In the data rows, 500 means zero.
Here are some numbered points:
[582, 616, 433, 324, 616, 489, 372, 599, 441] 0
[220, 559, 317, 370, 410, 454, 293, 416, 377] 1
[434, 497, 406, 372, 436, 621, 419, 369, 412] 2
[386, 639, 491, 498, 560, 643, 301, 619, 533] 3
[690, 429, 758, 387, 179, 523, 635, 357, 539] 4
[707, 364, 587, 573, 516, 556, 566, 546, 556] 5
[652, 439, 780, 637, 632, 436, 712, 362, 584] 6
[599, 469, 594, 447, 556, 468, 460, 402, 498] 7
[470, 574, 486, 478, 474, 611, 534, 520, 558] 8
[417, 674, 437, 528, 403, 701, 429, 458, 480] 9
[349, 554, 487, 429, 471, 748, 553, 479, 324] 10
[545, 634, 545, 455, 611, 513, 454, 677, 439] 11
[630, 536, 507, 553, 639, 528, 710, 317, 649] 12
[825, 410, 565, 502, 678, 556, 741, 466, 598] 13
[574, 285, 635, 469, 582, 388, 568, 526, 449] 14
[633, 446, 562, 655, 590, 459, 497, 585, 572] 15
[366, 520, 364, 449, 485, 561, 378, 686, 441] 16
[525, 461, 507, 511, 492, 519, 663, 327, 632] 17
[451, 563, 566, 467, 479, 643, 322, 567, 379] 18
[407, 524, 192, 414, 442, 658, 407, 551, 491] 19
[549, 626, 428, 703, 551, 584, 389, 591, 323] 20
[288, 603, 509, 554, 421, 440, 607, 607, 494] 21
[242, 697, 341, 436, 572, 562, 455, 507, 698] 22
[451, 477, 472, 412, 481, 366, 508, 634, 495] 23
[675, 330, 716, 537, 687, 425, 457, 515, 658] 24
[314, 526, 445, 523, 358, 435, 411, 606, 478] 25
[615, 365, 966, 354, 266, 415, 792, 369, 446] 26
[644, 355, 638, 521, 574, 596, 490, 415, 560] 27
[492, 456, 475, 437, 367, 573, 431, 539, 611] 28
[504, 710, 424, 582, 542, 407, 373, 610, 411] 29
[405, 637, 308, 605, 590, 591, 360, 581, 562] 30
New points follow, each followed by the number of its nearest point above, looking only along the 3 directions in which the numbered points spread most.
[568, 281, 216, 608, 537, 478, 424, 643, 543] --> 20
[463, 500, 321, 390, 407, 456, 420, 626, 183] --> 25
[518, 498, 326, 549, 594, 533, 493, 528, 550] --> 8
[453, 553, 543, 480, 548, 477, 501, 524, 278] --> 23
[224, 533, 475, 266, 359, 624, 548, 585, 336] --> 1
[305, 475, 264, 555, 517, 565, 412, 505, 625] --> 22
[749, 437, 395, 421, 790, 668, 316, 562, 719] --> 15
[398, 488, 378, 448, 558, 567, 597, 349, 604] --> 8
[335, 433, 412, 388, 288, 615, 315, 378, 283] --> 1
[188, 585, 426, 108, 436, 596, 131, 477, 193] --> 1
[738, 592, 744, 637, 607, 224, 519, 504, 613] --> 24
[381, 490, 328, 399, 284, 659, 313, 665, 358] --> 1
[756, 472, 463, 514, 539, 457, 721, 419, 670] --> 12
[433, 597, 434, 362, 402, 603, 371, 542, 347] --> 25
[401, 399, 401, 411, 527, 568, 314, 507, 442] --> 18
[272, 577, 539, 547, 502, 439, 542, 427, 391] --> 21
[939, 365, 782, 513, 344, 426, 688, 369, 716] --> 6
[366, 555, 259, 483, 504, 466, 367, 478, 355] --> 16
[658, 474, 757, 523, 392, 560, 839, 324, 470] --> 4
[623, 292, 644, 537, 675, 350, 656, 609, 713] --> 24
[551, 289, 457, 677, 610, 562, 596, 542, 771] --> 12
[395, 601, 361, 505, 555, 568, 321, 548, 565] --> 3
[428, 600, 512, 473, 359, 564, 401, 486, 435] --> 21
[217, 524, 263, 487, 663, 407, 432, 517, 445] --> 3
[675, 673, 773, 581, 424, 271, 550, 575, 642] --> 14
[328, 538, 470, 486, 306, 784, 289, 419, 303] --> 1
[426, 436, 540, 380, 524, 662, 544, 494, 334] --> 28
[409, 632, 327, 493, 529, 376, 321, 559, 387] --> 16
[449, 497, 594, 628, 464, 344, 578, 376, 606] --> 7
[778, 297, 665, 606, 473, 356, 619, 509, 679] --> 6
[425, 561, 443, 624, 668, 402, 414, 638, 509] --> 20
[508, 587, 353, 508, 368, 423, 509, 579, 291] --> 18
[465, 529, 435, 370, 409, 573, 326, 636, 255] --> 25
[568, 597, 444, 586, 522, 556, 604, 551, 480] --> 8
[553, 455, 469, 430, 572, 541, 616, 517, 419] --> 7
[597, 456, 816, 428, 494, 544, 683, 275, 430] --> 4
